In the data rows, zero lies at 4.5, halfway between 4 and 5.
Here are some points:
[2 3 2 4 8 3 4 9]
[4 4 6 5 1 4 4 2]
[6 3 5 5 5 5 4 3]
[4 2 5 2 8 3 0 3]
[4 5 1 1 5 5 5 4]
[5 5 2 2 3 6 4 0]
[5 5 4 4 5 3 8 9]
[3 4 5 4 5 5 4 5]
[7 4 4 9 3 2 3 9]
[4 5 5 4 6 4 5 5]
[5 3 7 6 5 3 5 2]
[5 4 6 3 5 3 5 3]
[7 4 4 2 3 3 2 3]
[5 4 6 4 4 6 4 3]
[4 5 7 3 6 6 4 3]
[7 5 4 8 3 4 3 9]
[6 4 6 6 5 1 2 6]
[5 4 5 5 4 5 5 4]
[6 9 5 2 3 8 4 1]
[6 5 4 2 4 4 5 3]
[5 3 6 7 4 5 2 3]
[4 7 3 4 4 7 4 7]
[3 3 2 3 7 5 5 7]
[4 6 4 1 4 6 5 6]
[4 3 4 6 4 4 3 4]
[4 2 6 5 6 4 3 0]
[3 5 5 3 6 4 5 5]
[5 5 3 1 3 6 3 0]
[4 4 5 4 5 3 4 4]
[7 8 2 5 5 7 6 4]
[3 3 5 9 3 4 6 4]
[4 4 4 5 6 4 8 4]
[4 4 7 7 3 4 5 6]
[7 5 4 6 6 5 5 8]
Here are 40 more points, each followed by its number:
[3 3 3 2 4 3 4 4] 0
[5 4 4 4 4 6 4 1] 1
[6 7 5 6 5 6 6 4] 2
[4 5 5 3 1 5 6 5] 3
[5 8 3 3 4 7 7 8] 4
[6 5 7 8 3 5 4 4] 5
[4 5 1 1 3 6 2 0] 6
[5 6 5 5 7 5 5 6] 7
[5 5 5 4 4 4 4 5] 8
[2 2 5 6 4 5 5 8] 9
[0 1 5 4 4 4 2 1] 10
[1 3 2 2 7 4 6 6] 11
[5 4 5 5 6 5 4 2] 12
[6 6 8 8 2 7 4 6] 13
[6 5 4 4 5 4 6 9] 14
[3 4 6 8 4 5 6 7] 15
[5 6 4 4 3 7 5 5] 16
[4 6 0 0 5 5 5 5] 17
[5 4 3 7 4 5 5 6] 18
[6 4 5 4 2 5 4 3] 19
[6 7 4 4 5 5 5 8] 20
[6 6 6 6 4 6 8 6] 21
[1 2 7 4 6 5 9 6] 22
[3 6 5 6 4 8 5 5] 23
[3 3 6 7 5 2 5 9] 24
[3 5 7 5 1 3 2 0] 25
[1 3 2 4 8 5 4 9] 26
[6 4 2 3 2 2 2 2] 27
[3 3 5 5 6 6 3 0] 28
[6 6 4 4 3 5 5 4] 29
[6 6 6 8 4 3 3 9] 30
[3 5 4 5 2 6 5 4] 31
[6 3 7 6 6 0 2 9] 32
[3 2 2 2 4 4 3 3] 33
[5 6 2 5 0 7 5 6] 34
[0 8 2 3 8 7 9 7] 35
[3 4 8 7 4 5 6 6] 36
[3 3 4 3 5 4 1 2] 37
[7 7 4 3 3 6 5 5] 38
[4 4 3 8 3 5 5 8] 39
Which two of these numbered points are nearest to each point below by angle, seen from the average point of the first points? Their numbers follow each, nearest first.
[7 7 5 5 3 6 4 9] > 20 30
[3 3 3 5 3 4 7 4] > 31 22
[3 2 4 6 6 6 4 2] > 28 12
[3 5 6 6 5 5 7 4] > 36 22
[0 4 4 5 6 7 4 1] > 28 10
[8 2 7 7 7 0 0 9] > 32 30
[4 5 5 4 8 4 5 5] > 7 35
[5 0 7 6 5 5 2 5] > 32 9
[4 6 7 5 9 5 5 0] > 12 28
[8 7 8 8 4 7 5 7] > 13 5
[4 4 4 4 8 2 3 5] > 32 26
[7 8 9 1 2 2 5 9] > 8 20
[6 8 5 4 1 6 6 0] > 29 19
[4 4 3 5 6 5 4 6] > 26 11
[6 9 6 1 3 9 4 0] > 38 1
[4 6 4 6 6 5 5 6] > 7 35
[3 6 0 0 6 6 6 5] > 17 35
[2 6 3 4 6 4 7 5] > 35 11
[6 4 3 3 4 3 3 4] > 27 33
[6 6 3 6 6 6 6 3] > 2 21
[5 8 4 2 4 5 0 0] > 6 37
[3 3 2 2 6 3 7 6] > 11 0
[5 5 4 5 4 5 6 5] > 21 4
[5 7 0 0 5 4 3 1] > 6 17
[4 5 4 4 4 5 5 2] > 1 6
[6 5 4 5 4 4 6 9] > 14 20
